Each path is a new rotation, seen through one point. The rows after it are directions, each followed by how far the rotation turns it, in degrees each step (0 if it stays put).
Each turn is a multiple of 5 degrees from 10 to 175, or 0.
Each row of a path follows its step; steps can be skipped.

step 0: [-10   9  -8   2  14   3   5  -5  11   7  -7   6  -4  -9   0   4  -2  -6
   2  -5   6  -3  15  17  -1 -15  -1  -5  -7 -14 -20  -8  -9  -3]
step 1: [ -5  11  10  -6  -9  16  21  -8  -2   0  -6   2  -6  -8   3   1   6  -1
   6   7   9  -7   2   3   9   2   5  -7  -9  -7 -10  -5  22 -10]
step 2: [ -6 -15  -5   1  -1  16  14  -8  -8   0  -9   8   3 -15  -4   6   7  -7
  -6 -12   1  -9   4  -1   5 -16 -11  -2  -6 -10  -7   9 -13  -9]
step 3: [  9   4   1  -9 -16   6  19   6  -3   1  10   2  -3  -6  20   1   9  -5
  -2   7  15 -12   7  10   5 -13   7   2   2  -3 -12  -3  -6   5]
step 4: [ -1  -2  -7  -9  -4   9  15  -1   8 -14   0  12  -6  -6 -16   7   3   6
   7  -7   9   1  15  -7  18  -4 -10  -7   3  -6  -5 -10 -10   5]
step 5: [ -2   0   5  12  -8  12   0 -11  -1   3  16  -4 -12  -5   6  -1  20   2
   4  10   9 -13   3  12  18   3 -12  -4  -4  -1  -6   3 -10   0]
step 6: [  8  -4   0 -15  -6  16   8  -6   4   5  -2  -2 -11  14  -7  10   9   4
   0 -13   6 -18 -12  -8   6 -10  -8  -2   9   0  -4 -11  -8   1]
step 7: [ -4  10  -5   6  -5  10  -5   6  -5  15  15   4  -6 -14  -6   6   4  -8
   3  -8  12 -10   1   7  10  -5   4 -18   2   7   2  -5 -11  18]
step 8: [ -4  -2  10  -8  12   6   9  -8  12   8   7   4  -3  -3   6  11   3   8
  -3  -5  13  -9  -2  -8  12   4 -13  -7  14  14 -10  -7  10  10]
step 9: [ -2   3  -8   6  15   5  -4   2   7   7  -4   2  -8   1   6   1  14 -21
   4  -1   8  -6  -8  -1   7  -4 -11 -26  -4   2   4 -10  -8  -5]
step 10: [ -1  14  13   0  16   9  11  -1   0  13   0  -2   2   2  12  13  -9  10
   2   0   6 -15 -13  -4   4  -3   7 -11  -8 -10 -10  -8  -6   8]
Directions:
[ 1 -4  3 -4  3 -2  2  0  6  1 -4 -2 -2 -2 -3  4 -3  6 -2 -6 -5 -2  2 -3
 -1  1 -3  2 -1 -2 -2  1 -3  1]
170
[-1 -1 -3 -2 -3  2 -9 -3  2  3  3 -1 -5  4 -5 -1  2  4  0 -3 -1  0 -2  6
  0  2  0  1  3  5 -2 -2  1  4]
40
[ 0 -1 -4 -1  0  4 -5  4 -4 -4  1  2  1 -4 -3  0 -3  0 -2 -3 -3  1 -1  0
  3  5  1 -8 -1 -1  0  0 -5 -5]
145
[ 1  2  0  6  2  2 -2  1  5 -1 -6 -1 -2  3  0  4  1  2  6  5  0  2 -2  2
  4  3 -1  2  2 -5 -2 -1 -1 -5]
80

step 0: [  2   3  -1   0   1   9  -3  -7   1  14   3  -7 -16  -5  -1 -19 -13  -2
 -11   8   8   3  -2  -4 -11   3   3  -5  21   4 -10 -10  -8  -1]
step 1: [ -6  -3  11   0  -3  -6   8   0   7   0  -6  11  -4  -8  -4   8   5 -14
  -9   2   2   5   4  14  11   0  -7  10  13 -13   8  -2 -13  20]
step 2: [  8   0   9   0  -3  12  -4   0   9  -5  -9   2  -7 -14  19 -13  -4   7
  10  -5   3  11  -3   0  -3 -15  -7  -2   4  -1  10  -5 -10 -16]
step 3: [-14   5   6  -4   5  -8   7  -1  16   4   0  -9   5   7   2 -12 -13  -4
 -25 -10  -1   9  -2  13  -7   9  -3  -4   3   2   2  -5  -1   4]
step 4: [ -1   5  13 -10  -1  14   7   0  11  16  -9   6 -11  -2  -2  -2  14  15
  11  -3   1   4   0   3   0  -3   7   4  13 -10   3   4   2  15]
step 5: [  3 -14  -6   1   8  -4   7  10   7   0 -17  -2  -4  -3  -9 -12  -1   6
 -10   2   7  10   2  13   9  -4 -15   2  -2 -10   0  -5   0 -21]
step 6: [  4 -12   9  -5  17  -2  -1   6  11   9   8   7   7  -4  15 -14  -6   2
  -9  -4  10   8   5 -12 -15  -1   5   1   4  -5  -3   4   3  17]
step 7: [-13  -6  -1 -10  -1  -6  -4  11  -6   9 -21  -2   2   1  -1   1  12   6
  -4 -12 -15   2  -6   2   0   1   1   9  17  -8  -3  -2 -19   0]
step 8: [  3 -17   6  -5   7   1   2  -8   8   2  -4  -4 -12 -12   0  -3  -2   0
  -2  21  10   7 -14   5 -12  -8   3  -3  14   3 -11  -8   5  -9]
step 9: [  2 -11   8 -15  -4  -6 -13   2  -3  10   0   1   9  -5   2  -5  -1 -18
  -8  -9  11  11  13  15   6   4  -7   4   3  -6   3  -5  -7  13]
step 10: [  3   3   2   2  12   1  -9   0  11   8  -1   3  -9 -12   5  -2 -10   8
  14  -5  -8   0  -4   8 -14  -5   0  10  16   0   9   4 -20  -8]
Directions:
[-6  1 -1  2  5  1 -6  0 -4  0 -1  2  2  0  0 -1  0  4  0  6  2  2 -1  0
  7  1  2 -2 -1  6  5  2  0  2]
0
[ 0 -2  2  6 -1 -5  5  1  0  0  5  0  1  1 -1 -4 -2 -3  0  5 -1  4 -3  2
 -3  5  2  2  5 -1  3  1  6 -2]
140
[-5  4 -2 -2  2 -1  1 -1 -5  2  2  0  4 -1 -4 -1 -5  0  0 -3  0  0  5 -1
 -2 -4  0  2  4 -3  1 -1  3  8]
125
[ 0  7  2  4  0  1  7 -2  6  1  1 -4 -1 -4  2 -1  0  4  0 -5  0  1  2  3
  4  0 -1 -1 -4  1  4  2  3  0]
40
